128 stands for zero in the data rows.
Some points, each followed by its number:
[179 102 131 193 113 120 228 132 166 160 105 120 139 151 120 220 206 250
 101 162  12 181  18   8 133 156 166  32 118 137 191 156] 0
[128 107  58 180 167 150 166 144 152 152 113 126 107 128 143 165 108 191
 158  81 133 159 112 127 157  78 112 112 142 155  99 117] 1
[ 87 158 144  58 115 107  78 139 140  97 113 161 103  91  66  91  80  96
  94 115 133 116 253 225 134 119 135 207 150 105 106 113] 2
[136  71 195 122  34  90  71 110  75  91 134 139 145 155 101 154 169 190
 121 164 105 178  82 109  97 109 109  91 191 170 128 107] 3
[102 172  96  82 147 121  88  45 127  67 116 136  75  43 115   7  54  19
 131  85 171  93 255 190 132 112 130 255 121  41 111 103] 4
[ 94  96 130 142 130 176 114 155 105 152 101 129 163  78 136  91 144  67
 135 169  44  91 180 124 143 202 134 146 187 134 144 163] 5
[138 126 163 102 153 154  86 129 100 115 163 121 118 100 121 102  83 103
 131 154  62 115 157 142 123 111 105 114 142 118 137 150] 6
[172 104 123 168 136 129 198  86 161 176 102  77 141 194 127 205 135 184
 144 150 129 190  14  30 119 124 168  51  88 148 173  75] 7
[ 99 147 142 153 116 144  83  98 120 116 154  72 175  88  92 112 111  41
 111  87 159 110 185 163 115 133 103 186 111 110  69 107] 8
[159 139  24 159 169 131 255 113 200 166  75  92  65 202 152 170 168 196
 128 172  96 110  85   9 172  93 218  70  63 158 215 185] 9
[103 137 151  86 109 144  31 174 119 107  94 184 103  93  94  94 135 129
 127 117 156  71 211 215 140 110 137 215 170 116  38  99] 10
[ 86 148 129 124  99 143  89 143 124 135 133 124 120 108 124 102  87 111
 121  78 189 126 109 174 146 100 116 180 141 125  90  88] 11
[178 127  25 154 124 116 210 155 188 200  45  99 120 143 132 152 180 218
 139 138  67 133  70  72 175 150 223  95  61 159 208 172] 12
[124 101 109 189 163  75 206 103 159 128 146  67 156 175  99 186 148 158
 156 122 115 228  58  63 160  99 183  97  67 135 147  94] 13
[168 109 161  70 147 170  61 132 106 120 201 231 171 138 191  68 128 129
 184 172 103  52 159 103  57 180 115 117 120 119 121 147] 14
[109 196 107  83 167  85 198 169 132 182 103  96 137 197 103  60  61  34
 140  88 173 135 155 151  84 117 143 116  93  91 121  97] 15
[100 108 152 158 111 101 139  57 160  96 141 123 161 126 143 230 200 168
 159 126 166 178  99 123 137  68 143  45 170 178 113 126] 16
[153 114 182  95 172 137  46 141  88 107 169 109 104  88 143  88 120  89
 135  94 108 138 157 184  90 107 121  93 143  93 124 109] 17
[140 150  98 158 162 139 209 119 176 149 139  65  76 154 161 102 122 131
  98  98 156 134 122  47 147  93 161  72  73 103 196  89] 18
[ 68 137 125  81 145 136 117 123 124 182 152 119 113 159 161  41  51  23
  87  86 148  85 170 148  92  99 108 159  86  89 115 117] 19
[124 151 161  97 126 155  54 172  72 126 108 191  88  74 172  25  70 112
 156 142  64  86 190 158  99 162 116 251 148  61  81 174] 20
[155 141  68 179 121 131 202  78 160 139  67  83  75 134 144 162 116 202
 114 184 145 143 117  82 175 126 183 142 143 188 144 167] 21
[161 141  61 201 152 138 255 103 208 130 129  30  98 231 144 232 172 193
 167 168 144 168  33  26 168 116 129  27 137 187 195 138] 22
[132 157  93 113 136  92 104 156 104 129 126 150 129 141 178  66 100  70
 139 119 133 108 163 167 169 152 111 149 136  54 103 100] 23
[124 154  88 106 147 155  77 153 169 146 143 116  65 147 113  96  94  76
 113  88 155  71 142 159  71  91 103 148  96  86  55  82] 24
[138 140 185  96 145 136  94 172  98 132 201 109 131 121 166 107  86 116
 159 110 116 119 137 155  94 137  88 168 125  96 113 111] 25
[164 153  83 124 151 158 145 174 118 171  76 118  99 132 121 103 128 138
 146 119 113  91 154 115 128 149 142 153 128 114 120 145] 26
[187 141  92 146 202 169 226 133 165 218 143  67 118 187 134  80  67 108
 154 149  69 121 143  41 125 131 140 127 106 132 156 134] 27
[159  74 153 165  98 106 206 113 124 174 147 101 160 176 125 222 224 148
 155 185 104 143  36  74  93 148 100  41 157 151 166 165] 28
[125 112 230  73  69 118   0 143  59  53 218 208 193 101  92 114 178 131
 102 134 145 142 128 188  87 164 102 168 176 143  57 147] 29
[110 117 126 153 183 109  80 107  77 118 173 100 141  79 120  71  97  56
 119 138 139  83 200 178 136 125 103 177 102 100 159 152] 30
[157 139  98 136 130 123 222 111 125 122  97 104  99 181 105 179 169 149
 155 100 141 204 104  80 147 128 126 106 143 187 160 157] 31
[ 96 202 137  84 161 145  80 117 104  90  99 100  71 105 132  66  37  67
  93  80 166 129 237 247 140  99 114 175 104 127  79  76] 32
[142 168 130 133 156 112 105 105  93 129 114 128 138 162 135  91 122 151
 108 125  98 138  78  86 129 130 127 117  68 134 121 108] 33
[144 123  69 182 149 141 255 121 167 115 130  39 124 168 160 216 141 140
 163 142 179 171  92  48 137 147 122 105 148 182 175 172] 34
[ 70 172  68 143 149 132 191 109 164 159  64  81  74 164 147 140  85  97
 107 129 188 108 165 163  98 102 152 108 125 124 110 105] 35
[154 110 115 162 129 113 118 115 164 133 101 134 104  72 162  34 108  93
 135 131  84 110 149  93 127 127 173 137  70  37 139 171] 36
[157 113 172  89 153 116 146 113 127 114 141 134 151 119 147  77  74  71
 144 128 144  91  96 104 129  96 140 128 126  86 155 131] 37
[130  99 150 165 170 133 186  60 160 122 140  77 157 153 120 184 130  99
 158  94 161 185  67 138 140 124 122 111 105 188 148 113] 38
[165 104  44 194 187 146 203 126 161 187 112  98 160 102 147 179 174 137
 126 179  49 180  88  49 174 169 151  69 187 167 162 182] 39
[105 121 142  96  75 183  54 156 122  85  64 161 136 135 128  96  63 130
  89 141  93  79 219 155 148 141 127 193 112  94  85 129] 40
[157 119  61 221 164 140 246 163 178 173  99  85  78 186 124 197 199 240
 144 167  79 181  11   0 153  93 136  37  71 145 216 157] 41
Which two points above are nearest to each new point, looking only along the 3 directions in which the numbered points spread most? Their numbers follow each, nearest first.
[ 82 133 105  95 140 164  81 116 156  84 150 113 160  79 141  69 113  61
 123 119 139 108 203 181 119  90 133 159  90  88  82 122] 30 2
[ 87 146 124 125 138 105 125 121 124 148 155 106 126 132 177 158 112  64
 139 110 192  95 151 157 130  97 108 130 108 138 126  71] 11 24
[127 102 194 129 131 100 105 120 149  96 158 148 177  76 106 197 190 140
 152 138 167 125  68 107 140 154 151  97 143 158 151 169] 3 16
[114 115 132  93 100 110 160 123 121 142 153  96 126 156 141 101 135  87
 113 125 152 101 104  94 132 126 101 131 111 179 171 146] 33 1
[150 123 122 119 115 127 184 121 130 151  95 118 131 179 102 150 138 139
 104 151 180 142 111  72 118 155 112 122 130 136 174 120] 1 33
[141 122 133 148 123 112  93 116 152 138 171 118 140 110 140 183 167 160
 155 142 118 142 123 100 108 150 109  84 196 167  93 120] 3 33
[ 95 140 103 175 107  96 213 142 130 139  69  77 109 146 138 165 118 116
  93 111 185 169 103 151 142 134 146 112 105 141 152  83] 1 38
[123  83 117  84 158 155  34 113 102 120 213 207 168  96 179  34 103  50
 136 114 102  74 178 165 113 155  75 153 127  61 122 118] 40 10
[115 137 125  78 137 113  47 148 129  89 107 211 125 103 119  63 102 127
  71 168 176  39 218 180 117 115 110 165 184 114 159 104] 40 10
[156 142  44 212  87 123 221 159 163 166  58 136 129 152 114 221 210 206
 105 165 106 203  57  62 155 147 164  72 169 175 143 147] 7 39
[110  84 206 128  23  77   0 198 123  53 134 239 191  49 106 178 221 221
 130 166 136 117  79 176 105 163 101  62 190 181 109 122] 3 29
[148  98 197 185 141 125  86 123 160 107 222 103 165 140 144 159 150 155
 168 178 149 143  97 150 100 160 104  99 175 172 148 152] 3 16
[109  67 144 143  71 138 115 120 162 103 174 147 157  96 183 162 216 126
 188 122 104 132  38  68 110 129 115  66 133 151 133 113] 3 28
[ 96 129 164 159 119 129  91 156 101  99 150 171 143  94  99 204 210 177
 106 155 187 166 133 212 144 153  98 117 217 226  69 151] 3 16
[ 88 184  71 152 146 104 193 146 138 164  26  71 125 132 119 171 101  92
  83 101 166 180 113 163 142 117 124 142 108 132  86 132] 35 1
[ 98  90 157 116  91 150 111 125  83 115 136  81  99 137 120 101 101  90
  95 100  68 153 125 119 119 132  97 127 118 150 130 130] 37 6
[155 132 149 163 118 137 125 126 136 164 141 153 122 119 148 114 146 168
 137 117  57 124  13  39 158 174 167  76 111 114 130 144] 39 33
[109 150 104 159 128 118 181 136 169 134 102 125  93 127 163  93 115 136
 131  78 146 125 137  65 126  97 123  93  97 103 145 108] 1 18
[175 135 100 190 141  99 182 129 136  96 139  71 125 167 146 171 114 122
 170 179 116 157 101  75 135 144  99  65 172 164 175 156] 31 21
[104 105 180  57 119 121  64 184  55 146 159 166 102 104  78  10  52 104
 106 135  57  56 175 148 107 170 171 119 140  16 112 103] 20 40
[ 81 177  82  70 107 144  55 146 134 130 116 115 125  99  96  24  93  83
  91  70 199  77 254 239 138 117 123 255 148  96  70 143] 4 32
[103 145  91 138 131 150 153  92 116 149 139  96  91  89 151  85 102  84
 129 115 111 117 127 101  98 125 140 139  80 109 117  96] 37 26
[107 163  72 105 144 133 164 170 137 164  69 102 113 155 121 158 145 133
  99 125 131 119 161 188 127 130 106 173 102 165  82 141] 37 33
